One turn sends every row of this set to another row. A few are shown first. Where does it send the rows asked after them?
j_76: [-20 -11   9   8 -44  -7 -15 -22  25  16   7 -33  13  -6 -47 -11 -34   8
  18]
j_646: [-22 -22  29   9 -39  -8 -31 -27   7   2  -6 -14  34  37 -24   0  29  -3
   7]
j_446: [ -2  13  34  22 -35 -17 -25 -57  21  12   2  -7   8  34  -5 -13   1   7
  30]
j_861: [  6  12   4   0 -11  15 -31 -32  25  -5  14   3  37   4 -17  15 -23  -8
 -10]
j_834: [-36   0  29  -6 -40  -9 -25 -18   9  13  18 -21   8 -14 -47  22  16   9
  11]
j_888: [-19  32  29   5 -35 -11 -33  -5  18   7 -19   0  -4  21 -50   1  -8  -6
  12]
j_537: [ 11 -17  25  22 -11  11 -28 -16  34  15 -12   3  43  -9 -35   7 -18   0
  13]
j_401: [  4   2   6  21  -5  -8   9 -26   8   2  36  -6  23  19 -14  14   4 -12
  17]
j_42: [ -1  33  28  12 -54 -13 -27 -46  29 -13  20 -24  10  15  -6   2  -1   9
  24]
j_812: [-15   9  11 -10 -27 -19 -46 -35  42   0  14  25  23  11 -49  -3  -7  -8
  27]
j_489: [ 19  26  39   4 -11 -19 -21 -25  21  13 -26 -13   8  12 -42  14   8 -16
  -1]
j_269: [-15  16  31  25 -19 -34 -14 -40  28  14  -3   7  50  16 -21  20  16   4
  39]
j_88: [-13   1  61   8 -44  -4 -10 -44  13 -20   1 -11  17   1 -28  19  14 -14
  -6]
j_119: [ 15 -16  32 -23 -24 -13 -24 -10  44   1  -7   8  16  14 -29  14  -2 -21
  32]
j_326: [  1   4  33  13 -18  22   7 -32  43  24  21  -5  40   1 -46   9  19  -3
  10]
j_233: [-28  14  20  -1 -50  23 -20 -27  24   8  -8   8  14  31 -40   4 -25  -4
  -1]
j_240: [-43   4  25  23  -8  -1  15 -28  26  -2 -20  -5  25  12 -26   3  17 -13
  14]
j_983: [-22 -10  16 -13 -30 -14   3 -54  24  15 -16  -3  16  -2 -43  19   0  18
 -18]
j_600: [-39 -22  25   2 -38 -18 -24 -43  39   6  35   9  26  12 -24   0  -7   9
   2]
j_298: [  2 -14  17  13 -14 -28 -17 -28   7 -12 -38 -13  38  -1 -40  11   3   3
  17]
j_689: [ -8 -12  32  -9 -32 -23 -20 -11  -6 -21 -21   7   7   5 -22   0  -7 -14
  26]
j_403: [ -8  16  45 -18 -49 -15 -14 -19  38 -16  -7 -25   6  -8 -16  13 -17   2
  24]
j_422: [ 13   0  39  12 -30  -8 -48 -30   8  -2 -13  -9  26   8  -6   8   2  26
  14]
j_432: [ -6  14  18  -9 -26 -20 -13   4  51  -1  12   6  56   5 -36  19  -6  -5
  19]
j_813: [ -4   6  30  24 -21 -24   7 -32  17  30   0  -5   9  26 -16  -9  -3   1
  48]
j_254: [-45  -9  38  -1 -35 -13 -14 -28   9   3   8  -2  15   5 -16   4 -33 -22
  13]
j_454: [-12   2  29  -8 -45  20   2 -16  37   6  33   0  33  32 -40   2  -2   2
  -1]
j_306: [ -6  -5   8   4  -3 -26  -7 -21  34  -8   2 -27  41  -7 -33  29  25   8
  21]
j_769: [ -6  26  11  18 -61  -9 -12 -36  30   4  11 -30  27 -10 -29  12  -8  20
  22]
j_278: [ 20   3  26  -2 -15  -3 -21 -26  31  33  -5 -10  29  10 -41  14  39  -3
  13]
j_619: [-10  -8  15  -4 -11 -17  12  -4  12 -11  10  -7   5  19 -35  -4  15  17
  -9]
j_347: [  2 -20  -7  -2 -44 -11  10 -51  37  -1  11  17  10  13 -35  -6  -7  -4
  15]
j_653: [ -3   3  35   9   2  -6 -30 -28  24   8  11 -18  20   7 -43   5 -37 -28
  14]
j_712: [ -8 -14  16   8 -13  -3  -9 -45  44 -15  30  -5  25  -8 -15  20  12  12
  -5]
j_621: [ 18  -2   1   8 -61  -9   9 -30  22  13  -1  -9  22  -3 -32   9  -6  27
  21]
j_364: [ 22  -1  17  12 -33 -12  29 -22  12  16   0  -7   7   9 -19   5  -9   8
  30]

j_489 turns into j_278
j_446 turns into j_813
Where do these go?
j_403 turns into j_422
j_619 turns into j_983
j_812 turns into j_653
j_689 turns into j_298

